Look-ups in named tables: a row name and a column name give one cell, copied from the table.

Tulifi =
,Beramok,Leb,Mezovam,Ger,Vit,Gibel,Geki,Vib,Sisad,Tigesuk
Folurag,5180,4696,6087,4626,4756,6178,5385,6321,6070,6403
Lus,4779,4229,5529,4118,4308,5533,5964,7403,5387,7325
Madoku,7986,6795,4708,6901,7106,6987,3908,3444,5530,3647
Refuve,3318,3028,5655,2811,3073,4303,7284,9400,4830,9170
Tona,6118,5242,4826,5213,5496,5511,5532,6042,4853,6036
Paro,6771,6649,8634,6753,6685,8446,3271,1690,8794,2503
Nes,6841,6570,8096,6667,6599,8475,3240,2093,8495,2792

What is the Vit of Madoku in Tulifi? 7106
What is the Vib of Refuve in Tulifi? 9400
What is the Vib of Folurag in Tulifi? 6321
What is the Gibel of Folurag in Tulifi? 6178
What is the Tigesuk of Refuve in Tulifi? 9170
What is the Vit of Nes in Tulifi? 6599

Rilin:
         Nuri  Dutafe
Dorite    172     202
Zusiga     75     211
Zuzafu     59      64
Pomu      225      89
Sarofug   181      51

Zusiga, Nuri -> 75
Sarofug, Dutafe -> 51
Zusiga, Dutafe -> 211
Sarofug, Nuri -> 181
Dorite, Dutafe -> 202
Dorite, Nuri -> 172
Pomu, Dutafe -> 89
Zuzafu, Nuri -> 59
Pomu, Nuri -> 225
Zuzafu, Dutafe -> 64

Gekesag:
          Ginol   Morer
Nifetis   29469  -39852
Nul       26433  -27985
Miva      24893  -26383
Mar        6585   -9108
Gegega   -71067   52872
Nido       9303   -7426
Tov       10055  -15089
Dubefug   -7224   31121

Mar, Morer: -9108
Tov, Morer: -15089
Miva, Ginol: 24893
Nul, Morer: -27985
Nido, Ginol: 9303
Miva, Morer: -26383
Mar, Ginol: 6585
Nido, Morer: -7426
Nifetis, Morer: -39852
Dubefug, Morer: 31121
Row with the largest Ginol: Nifetis

Sezopon:
	Fuz	Bimi	Finipan	Sama	Miduk	Nesazit	Dafe
Pas	10538	8361	6507	63360	7623	7641	81535
Zesidiv	8536	6787	10440	29131	16819	25620	26516
Seron	12552	9479	7037	16961	8682	9149	9358
Kasazon	11102	9706	12279	27644	15862	41116	25806
Dav	7441	6872	7461	15650	7023	13348	26584
Kaz	21478	7691	8733	28100	18102	15255	27179
Ruluve	11947	7340	8323	15958	9696	18137	17623
Rapusob	12007	8791	9359	29448	12218	23672	16721
Meri	6900	6936	6562	12585	7273	6627	11625

Ruluve, Sama => 15958
Ruluve, Nesazit => 18137
Dav, Dafe => 26584
Kaz, Dafe => 27179
Kasazon, Fuz => 11102
Pas, Nesazit => 7641
Kasazon, Nesazit => 41116
Seron, Dafe => 9358
Zesidiv, Miduk => 16819
Pas, Miduk => 7623

Gufip
fields: Kav, Zik, Zizale, Fumuto, Daf
Sukobos: [-616, 563, 224, -729, 189]
Mek: [-614, 544, 252, -745, -122]
Gezuk: [-615, 572, 175, -716, -18]
Gir: [210, 380, 277, -3, -349]
Lam: [-295, -328, -615, -134, 664]
Zod: [189, 548, 485, 168, -457]
Fazud: [-180, 581, 371, -287, -380]
Dagi: [-439, 418, -326, -384, 527]

Fazud, Kav: -180
Gir, Daf: -349
Mek, Zik: 544
Sukobos, Daf: 189
Dagi, Zizale: -326
Zod, Daf: -457
Mek, Zizale: 252
Dagi, Daf: 527
Gir, Zik: 380
Gir, Zizale: 277
Lam, Daf: 664
Fazud, Zik: 581
Fazud, Zizale: 371

Diz.tsv
	Vonot	Rozukap	Vagopem	Livilem	Tefeze	Bupekud	Gose	Kago
Talude	10.1	-21.2	13.1	11.0	-32.9	-54.0	-12.2	-58.2
Tuzizug	3.6	-22.5	-35.7	31.8	42.4	-27.1	-4.7	-38.7
Sug	-23.6	22.2	-24.3	-64.4	12.0	62.9	0.4	-57.6
Gagi	-45.7	-28.9	-57.1	15.9	-30.4	-14.5	67.7	14.6
Pem	-51.2	16.2	15.1	-61.1	-26.7	0.0	-27.7	27.7
Kasofu	26.3	22.4	13.2	-8.2	43.7	9.0	-25.5	-48.4
Lepibib	-21.1	33.3	-10.7	-53.9	38.5	29.4	-33.1	25.2
Reg	-39.4	-25.2	5.8	-7.0	-5.2	-24.4	-52.2	31.8
Vulatub	78.0	-3.4	-41.9	-8.9	-35.5	-27.5	-5.7	-54.3
Zedupiz	-12.3	-32.2	-64.9	21.1	-31.4	19.5	15.8	20.6
Nukama	-48.6	-13.9	0.6	-53.5	-44.2	-14.7	54.8	-23.5
Depi	47.9	34.4	-50.7	-19.5	-0.3	-32.3	-6.4	22.1
Biv	-35.3	-33.2	-56.3	29.0	39.5	-29.1	-44.4	10.6
Belidul	-19.0	15.4	6.2	-69.4	-28.8	13.9	-34.6	-59.7

Gose of Kasofu is -25.5
Vagopem of Nukama is 0.6
Vagopem of Belidul is 6.2
Vagopem of Depi is -50.7
Vagopem of Pem is 15.1
Tefeze of Nukama is -44.2
Kago of Vulatub is -54.3
Kago of Biv is 10.6
Kago of Talude is -58.2
Bupekud of Biv is -29.1

Lokopa.csv
,Buva,Zim,Zuman,Leto,Zazoga,Fufeb
Vuraga,48103,-2161,-16866,-39494,-44960,-12069
Difogaf,-51222,-3426,12997,14348,52586,5601
Tuto,-14768,2362,2571,-20080,23664,-8880
Teteb,55243,-2858,-16328,-34294,-52406,-9782
Zul,-31465,-8169,-9872,27511,-20980,3632

What is the Fufeb of Zul in Lokopa? 3632
What is the Zim of Difogaf in Lokopa? -3426
What is the Buva of Vuraga in Lokopa? 48103
What is the Buva of Tuto in Lokopa? -14768
What is the Leto of Teteb in Lokopa? -34294
What is the Leto of Difogaf in Lokopa? 14348
Which row has the largest Leto? Zul

Table Rusu
|  | Gon | Bub | Zopu | Rivolal |
|---|---|---|---|---|
| Delas | 137 | 75 | 128 | 85 |
| Seb | 134 | 133 | 104 | 147 |
| Pusa | 140 | 52 | 171 | 47 |
| Baramot | 139 | 59 | 154 | 59 |
| Zud | 135 | 114 | 107 | 129 |
| Kitoli | 136 | 102 | 110 | 117 |
| Dag | 133 | 151 | 105 | 163 |
| Guf | 131 | 190 | 111 | 194 |
| Nizu | 138 | 73 | 130 | 83 |
| Nirobuk | 136 | 108 | 108 | 123 |
| Nemonis | 129 | 217 | 119 | 213 |

Zopu of Kitoli = 110
Rivolal of Seb = 147
Bub of Nirobuk = 108
Bub of Delas = 75
Zopu of Delas = 128
Zopu of Seb = 104
Rivolal of Baramot = 59
Bub of Seb = 133
Rivolal of Nirobuk = 123
Bub of Dag = 151
Gon of Nemonis = 129
Zopu of Baramot = 154
Gon of Zud = 135
Zopu of Guf = 111
Gon of Guf = 131

Table Zizo
,Muvefi,Kol,Dutoban,Dezu,Paf,Dunimud,Rupam,Tavevo,Fedeba
Fubusi,158,167,167,172,168,159,169,164,173
Beg,135,180,197,172,173,145,187,179,153
Tirufo,113,171,149,229,161,133,154,134,213
Punoki,199,133,133,236,58,167,166,144,213
Fusoko,158,168,163,173,162,162,166,162,173
Rab,131,171,152,213,157,143,158,142,199
Vori,192,168,171,137,170,180,170,176,150
Lare,185,164,172,142,168,175,170,176,146
Febome,184,163,169,147,169,179,171,177,152
Sosiru,207,158,175,108,173,194,170,196,134
Tuz,163,165,167,171,170,166,164,160,170
Vitavos,113,220,212,164,183,124,214,202,162
Bopa,179,169,170,150,170,175,170,174,155

Paf of Tirufo = 161
Muvefi of Punoki = 199
Rupam of Lare = 170
Tavevo of Punoki = 144
Dezu of Rab = 213
Tavevo of Bopa = 174
Tavevo of Sosiru = 196

Lovuru
           Bas  Zudep  Dodiva  Notugu  Satud   Nofo  Podulu
Safikan  -8.73   6.04   -6.95   -1.77   4.49  -1.90   -0.03
Malav     3.52  -3.34   -2.88   -1.47  -5.48   5.25    2.40
Dez       0.33  -3.81    4.35    1.30  -1.39  -4.59   -4.80
Reguk     1.46  -5.76    2.66    1.58  -3.10  -4.59   -5.20
Ladif     2.38  -4.48    2.86    0.37  -2.49  -4.98   -4.34
Tipenu    1.51  -5.05    1.65    1.10  -3.59  -2.34   -2.31
Lome      3.52  -2.04   -4.84   -0.20  -5.92   6.62    2.65
Dalot     1.22  -6.08    2.01    1.61  -3.21  -1.97   -2.25
Lezut     1.47  -4.88    2.23    2.36  -3.24  -2.76   -2.06
Vol       2.65  -4.52    2.22   -3.93  -2.84   1.18    0.61
Kip      -4.82   1.90   -4.37    0.82   1.43  -1.16   -0.36
Kan      -7.17   5.44   -3.89   -4.48   7.01  -2.75    0.24
Togosog   3.11  -3.56   -1.31   -2.22  -4.75   5.42    2.47
Pof      -7.54   5.40   -3.04   -3.29   5.04  -0.55    0.43

Ladif, Nofo => -4.98
Dez, Satud => -1.39
Malav, Satud => -5.48
Togosog, Notugu => -2.22
Lezut, Zudep => -4.88
Reguk, Notugu => 1.58
Safikan, Bas => -8.73
Tipenu, Notugu => 1.10
Safikan, Notugu => -1.77
Lezut, Podulu => -2.06
Tipenu, Nofo => -2.34
Tipenu, Zudep => -5.05
Tipenu, Dodiva => 1.65
Tipenu, Bas => 1.51
Lezut, Dodiva => 2.23
Pof, Dodiva => -3.04
Ladif, Notugu => 0.37
Ladif, Zudep => -4.48
Kan, Dodiva => -3.89

